In the rows, zero is written as 128.
One hidden turn or mirror swaps the rows below in pairs. Which row is each named row swapped with?
The rows were stretched afterwards, more along some directions than others.
nisad: [114 137 140 127 115 159 150  92 129  80 116 176 147 120 107 139 114  97
 125 125 158]
nifi: [108 153 137 112 111 129 165 116 163 131 135 156 128 109 108 132 120 130
 127 118 104]
Lubo: [136 137 134 140 139 135 137  87 137 119 141 156 146 108 102 165 126 105
 122 148 124]
Non: [110 138 136 114 107 124 144 124 156 123 152 168 122  97 111 137 122 104
 129 125 125]
ges: [129 154 146 130 121 133 157  91 163 121 117 154 125 143  98 127 124 118
 152 129 111]
fuf: [121 128 134 126 121 148 142  92 127  77 103 171 149 125 110 133 110 104
 135 125 160]
Gano: [129 130 129 139 127 156 149  76 112 113 113 160 129 130  99 139 131 117
 144 144 141]
bubam: [121 147 135 136 120 154 155 103 149 103 143 175 146 108 104 122 115 120
 105 118 136]
logun: [131 134 138 139 136 135 141  79 143 117 148 160 142 107  99 163 128 119
 124 150 124]
ziro: [134 136 133 138 132 129 139  84 140 116 147 158 140 107 103 162 126 104
 128 147 121]
nuv: [135 133 126 140 127 150 147  80 115 120 118 163 128 134 102 144 131 118
 145 144 145]
fugi: [120 126 134 133 116 161 175  82 124 109 131 184 148 121 107 116 136 120
 118 141 122]
pidig: [121 135 142 124 110 154 140 101 125  84 112 163 152 118 107 137 115  94
 130 123 160]
Duko: [115 127 134 122 117 153 140  97 117  79 117 169 139 117 115 129 121 105
 119 127 165]
topas: [113 136 131 116 111 131 147 121 158 119 147 169 131  96 113 132 119 108
 127 124 122]
Misos: [124 130 140 120 111 140 140 100 131  84 111 165 143 121 107 140 109 105
 130 126 163]
Pekul: [135 132 138 141 136 132 142  81 129 112 136 166 148 111 100 162 123  97
 127 149 128]
pado: [121 149 127 118 133 157 139 118 150 138 105 144 143 130 119 125 114 136
 130 126 118]
diz: [110 134 131 111 108 134 147 122 151 123 148 168 124 100 119 134 122 100
 121 127 122]
vasul: [134 131 124 120 133 142 146 107 136 119 117 153 141 130 108 132 117 128
 165 119 138]
Sovav: [105 143 139 132 126 152 144 113 135 117 144 156 129 107 101 113 133 140
 116 131 143]
tar: [119 139 139 123 112 159 139  99 127  82 114 164 147 123 106 138 116 108
 122 119 156]
zapo: [111 133 131 117 110 123 140 125 154 124 147 171 120  97 111 134 119 102
 135 125 124]
desog: [110 144 139 134 126 148 148 114 138 116 144 160 131 106  99 114 131 140
 121 131 143]
Laneg: [109 140 142 116 111 157 181  94 147 133 116 175 147 122 106 111 119 107
 146 120 120]
dizo: [133 135 128 125 128 139 143 110 133 120 123 149 141 130 107 140 113 107
 164 126 145]
gisin: [114 147 136 113 108 133 168 110 168 129 126 159 132 113 105 135 114 121
 129 118 102]
narul: [139 143 125 136 134 157 161  94 159 132 119 163 164 121 102 137 102 125
 131 118 125]
bagan: [107 159 135 116 118 133 134 116 137 106 120 146  98 130 112 131 127 116
 134 127 123]
bor: [109 162 139 116 114 129 138 115 138 102 121 151 104 124 108 129 125 115
 133 127 130]
keze: [123 125 129 128 120 161 175  87 130 116 126 181 149 124 108 119 129 117
 119 141 118]
Luk: [127 158 147 131 124 146 160  87 161 119 117 152 131 141  98 122 129 122
 143 131 112]
bifib: [118 132 141 130 123 162 146  87 127  76 112 167 159 125 103 134 111 109
 128 131 163]
por: [130 130 125 133 129 132 144  98 126 111 128 160 133 132 109 132 118 123
 166 125 150]
lan: [133 131 121 129 128 140 144 102 126 115 124 149 141 127 114 136 117 128
 162 125 146]
pevab: [116 137 141 119 116 158 176  93 145 132 108 180 155 128 107 116 117 102
 149 124 121]
buv: [131 133 121 142 127 155 152  72 116 114 115 169 133 130 102 148 134 117
 145 143 135]
Lunu: [136 134 125 129 125 142 152  97 133 118 127 159 141 127 108 140 111 117
 166 129 138]
fusu: [127 137 126 119 128 136 149 105 134 122 118 148 131 132 113 127 114 127
 165 120 142]
zega: [136 135 137 144 135 138 137  79 139 114 136 157 149 106  99 165 129 117
 129 151 129]
Zotuk: [122 157 143 133 136 143 155  91 156 118 119 155 128 145 103 122 133 124
 149 138 110]
lefer: [110 138 141 122 114 156 173  94 144 130 105 184 148 130 106 109 117 103
 151 118 123]
Gesi: [123 153 145 131 125 148 164  79 159 116 114 160 135 145  99 123 128 114
 144 132 112]
teb: [131 133 126 128 123 138 147 105 130 114 133 153 140 129 112 134 110 128
 153 120 151]
Pezo: [106 160 133 122 114 134 144 106 142  97 126 157  98 125 105 127 134 120
 137 129 123]
nes: [119 128 133 130 117 155 178  89 126 117 135 185 145 120 107 119 128 110
 121 137 115]
Gafo: [105 143 140 128 119 141 147 115 141 119 148 160 127 103 100 114 132 136
 119 126 141]
geza: [116 128 138 120 120 155 141  99 125  78 114 170 151 111 106 135 120 108
 122 120 160]
zekuv: [113 151 133 112 119 126 161 115 168 133 129 152 130 115 108 136 117 129
 134 122 101]
loduz: [133 130 123 142 128 153 154  74 114 114 119 163 129 123 102 141 138 119
 140 142 140]
nav: [126 149 128 122 131 156 143 116 149 135 104 150 151 129 119 130 112 134
 131 125 120]
roba: [124 144 126 116 130 154 145 115 150 137 104 153 148 132 119 124 113 127
 132 125 117]
zin: [135 132 125 127 135 147 145 101 129 114 122 152 146 130 102 140 111 118
 158 128 143]
toli: [130 134 130 126 128 133 150 103 118 117 124 161 136 138 112 128 114 117
 162 128 148]
pumap: [109 162 132 116 117 131 143 113 142 103 118 148 100 123 113 127 132 118
 133 124 121]
kunu: [115 131 134 124 120 158 146  97 125  74 109 165 147 124 110 127 118 109
 125 125 162]
riva: [114 138 138 124 118 159 177  92 148 131 113 181 157 125 107 115 118 109
 144 118 123]
Rodut: [134 134 125 131 133 143 139 101 132 115 129 150 144 135 113 141 112 125
 159 131 143]
kadum: [123 154 145 126 134 150 162  82 157 119 116 160 135 147 104 122 126 123
 142 137 105]
Razuk: [122 128 134 123 121 160 150  93 123  77 106 169 160 126 110 130 105 105
 123 125 163]

pevab swaps with Non
nes swaps with gisin
zapo swaps with lefer
Gafo swaps with roba
Sovav swaps with pado
Lubo swaps with Luk
Duko swaps with fusu

